One turn moves each row of this set onto another row. After a few examples, where does it send each row asked below?
nimub: [ 1.42  1.02 -0.13  1.01 -2.03  0.42  0.13 -0.88  1.44  1.58 -0.36  1.03
 -1.87 -1.70  0.96 -1.79  1.29  1.43 -2.80]
fabok: [-0.75 -0.76 -0.67  0.66  0.34  1.29 -1.14 -3.24  1.45 -0.22 -0.95  0.84
  1.08  0.89 -0.31  1.32 -0.46 -2.84 -1.27]
vikim: [ 0.48  1.40 -0.66  1.73 -1.57  0.72  0.90 -0.14  1.64  1.50 -0.30  0.67
 -1.70 -1.26  1.28 -2.63  1.68  0.83 -2.84]
bag: [-0.82 -0.19 -1.69  0.48  0.87  1.04 -0.81 -1.70  0.67 -0.99  0.47  0.42
  1.44  1.04 -0.64  2.24 -0.51 -1.60 -0.02]
Rikep: [ 1.05  0.79 -1.13  0.95 -2.52  1.83 -0.32 -2.62  1.19  1.49  0.17 -0.03
 -1.28 -0.14  1.24 -1.67  1.22  1.33 -2.72]
kob: [-1.53  0.09 -0.63  2.31  0.25 -1.41  1.91  0.37 -1.40  0.09  0.66 -0.65
  1.60 -1.16  0.38 -2.01  0.36 -0.29  0.00]
Feka: [-2.16 -1.22 -0.04 -0.29 -0.22  0.64 -0.14 -2.12  1.51 -0.75 -0.16 -0.98
  0.35  0.87  0.87  1.55 -0.97 -1.28  0.69]
galed: [-1.50 -1.27  0.18  0.12 -0.98  1.66 -1.37 -1.44  0.23 -1.26 -1.91 -1.61
 -0.14  1.22  0.41  0.46  0.08 -1.66 -0.67]
Bopa: [ 1.39  0.69 -0.25  0.47 -2.15  1.34 -0.10 -1.46  1.49  1.01 -0.45  0.63
 -2.03 -1.13  1.13 -1.41  1.55  1.53 -2.89]
kun: [-1.14  0.22 -0.53  0.67  1.32 -1.25  2.50 -0.47  0.17  0.80  0.86  0.46
  2.63 -0.41  1.64 -0.73 -0.73 -0.71  0.35]
fase: [ 1.46  0.52 -0.86  0.23 -0.96  2.13  0.30 -0.60  2.56  0.42 -0.10  0.35
 -1.32 -0.06  2.19 -1.39  1.60  0.51 -3.19]
gopu: [ 1.23  1.47 -0.52  1.17 -0.80  0.11  1.10  0.18  2.48  1.93  0.00  1.46
 -0.88 -1.25  1.92 -2.21  1.02  0.40 -2.89]
teboz: [ 0.62  1.74 -0.34  3.62  1.24 -1.65  0.90 -1.86 -0.55  0.90 -0.72  0.91
  1.51 -0.05 -0.46 -0.14 -0.01 -1.25  0.25]
nudas: [-1.51 -1.19 -0.74 -1.06  0.92  0.73  1.29 -1.28  1.12 -0.12  0.82  0.22
  2.37  0.38  1.83  0.18 -0.78 -1.47 -0.44]
viru: [-0.27 -0.39  0.44 -0.87  0.56  0.60 -0.25 -1.50  1.58  0.05 -1.38 -0.14
  1.27  1.51  1.79  1.45 -1.18 -1.85 -0.05]
nibe: [ 1.92  0.93 -0.55  0.19 -0.50  0.96  0.81 -0.09  2.97  1.24  0.12  1.19
 -0.63 -0.51  2.41 -1.45  0.94  0.22 -3.08]
muz: [ 0.71  0.89 -0.96  1.61 -2.72  0.53 -0.42 -1.71  1.12  2.41  0.19  0.51
 -1.17 -1.23  0.66 -2.34  0.85  0.92 -2.96]
ret: [-0.89  1.19  0.74  2.93 -0.23 -2.34  0.77  0.41 -0.98  1.10 -1.57 -0.46
  0.57 -0.63 -0.12 -1.17 -0.37 -0.81  0.52]
kala: [-2.75 -1.82  0.01  1.10 -1.33  0.20 -1.13 -0.85  0.33 -1.07 -0.39 -1.67
 -0.51 -0.33 -0.63  0.25 -0.36 -1.48  0.07]
nivid: [ 0.63  0.85 -0.83  1.14 -1.65  2.00  0.38 -0.65  1.73  0.49 -0.32  0.12
 -1.94 -0.52  1.52 -2.25  2.05  0.85 -3.08]
tode: [-2.24 -2.17 -1.02 -0.42 -0.37  1.72 -0.07 -0.95  0.08 -1.36  0.51 -1.12
  1.12  0.17  0.77 -0.54  0.10 -1.52 -1.25]
sezab: [ 1.99  0.99 -0.68  1.47 -1.99 -0.33 -0.29 -0.67  1.52  2.72  0.51  0.96
 -0.30 -1.44  1.08 -2.06  0.24  0.54 -3.03]
Rozoz: [ 3.25  0.86 -0.78  0.72 -1.28  0.36 -0.29 -0.99  1.88  2.08  0.77  0.70
  0.20 -0.48  1.93 -1.18  0.23  0.69 -2.83]
tamuf: [-2.03  0.56 -1.57  3.04 -0.35 -0.45 -0.53 -0.70 -1.20 -0.47  0.10  0.00
  0.53 -0.52 -2.24  0.30  0.34 -1.01  0.14]
nifub: [-0.14  0.33  0.43  2.35  0.69 -2.53  1.04  0.24  0.00  0.12  0.31 -0.78
  1.05 -0.41  0.54  0.32 -0.91 -0.53  1.46]
toma: [-1.94 -0.30 -1.73  1.63 -0.27  1.21 -1.27 -1.66 -0.49 -1.46  0.10 -0.40
  0.40  0.51 -1.67  1.21  0.37 -1.26 -0.14]
rafo: [-0.99  1.25 -1.29  2.68  0.79 -1.70  0.20 -0.29 -0.38  0.52  0.47  0.98
  1.57 -0.69 -1.51  0.73 -0.58 -1.19  0.46]
manu: [ 2.19  1.11  0.02  0.63 -1.53 -0.02  0.31 -0.59  1.89  1.85 -0.12  1.39
 -1.29 -1.64  1.36 -1.37  0.82  1.30 -2.76]
zir: [-0.57  0.08  0.18  0.46  1.06 -0.98  1.17 -1.44  1.33  0.03  0.20 -0.41
  1.29  0.77  1.46  1.56 -1.41 -0.71  1.53]
kevo: [ 2.60  0.94 -0.06  0.02 -1.21  0.65  0.19 -0.89  2.19  1.38 -0.10  1.27
 -1.13 -1.06  1.82 -0.83  0.82  1.24 -2.78]
fevu: [ 0.15  0.28 -0.50  4.17 -0.07 -0.84 -0.76 -1.10 -1.49 -0.49 -0.97 -0.36
  0.48 -0.41 -1.64 -0.80  0.79 -1.55 -0.80]
nure: [ 0.07  1.03 -0.43  1.43  1.50 -0.36  0.68 -3.14  1.26  1.00 -0.65  1.62
  1.91  0.80  0.37  1.15 -0.82 -2.09 -0.08]
rodeb: [ 0.16  1.06  0.76  0.80  1.01 -1.88  1.08 -0.32  0.86  1.47 -1.18  0.55
  1.77  0.38  1.46  0.46 -1.47 -1.34  0.65]
lapud: [ 2.68  0.74 -1.10  0.37 -1.59  1.69 -0.29 -2.17  1.71  1.28  0.58  0.05
 -0.42  0.29  2.05 -0.99  0.87  1.16 -2.62]
dis: [-2.19 -1.44 -0.87  1.72 -0.75  0.44  0.31  0.04 -1.48 -1.33  0.39 -1.67
  0.69 -0.78 -0.14 -1.83  0.85 -0.80 -0.84]
Vesar: [-1.90 -0.25  0.45  2.41 -1.48 -0.08 -0.83 -0.22 -1.41 -0.65 -2.01 -1.87
 -0.64 -0.14 -0.68 -1.21  0.52 -0.95 -0.30]
suna: [-0.28  0.85 -1.37  1.17  1.44 -0.77  0.08 -0.88  0.78  0.18  0.76  1.24
  2.26  0.34 -0.49  1.92 -1.06 -1.55  0.46]
zokav: [-1.49 -0.79  0.25  2.72 -0.83 -1.86 -0.37  0.65 -0.62 -0.50 -0.11 -1.55
 -0.05 -1.08 -0.72 -0.52 -0.31 -0.96  0.52]
zafeb: [-0.68 -1.11 -0.77  2.37 -0.59  0.98 -2.07 -1.89 -0.26 -1.14 -1.14 -0.33
  0.22  0.14 -1.49  0.03  0.57 -2.60 -1.71]
fode: [ 2.10  0.65 -0.24 -0.03 -1.64  1.50 -0.13 -1.44  1.98  0.85 -0.21  0.74
 -1.64 -0.71  1.67 -0.86  1.22  1.34 -2.87]

kala moves to zir
nivid moves to nibe
galed moves to rodeb
And these:
nimub moves to fode
teboz moves to zafeb
kun moves to dis
tamuf moves to bag
sezab moves to Rikep

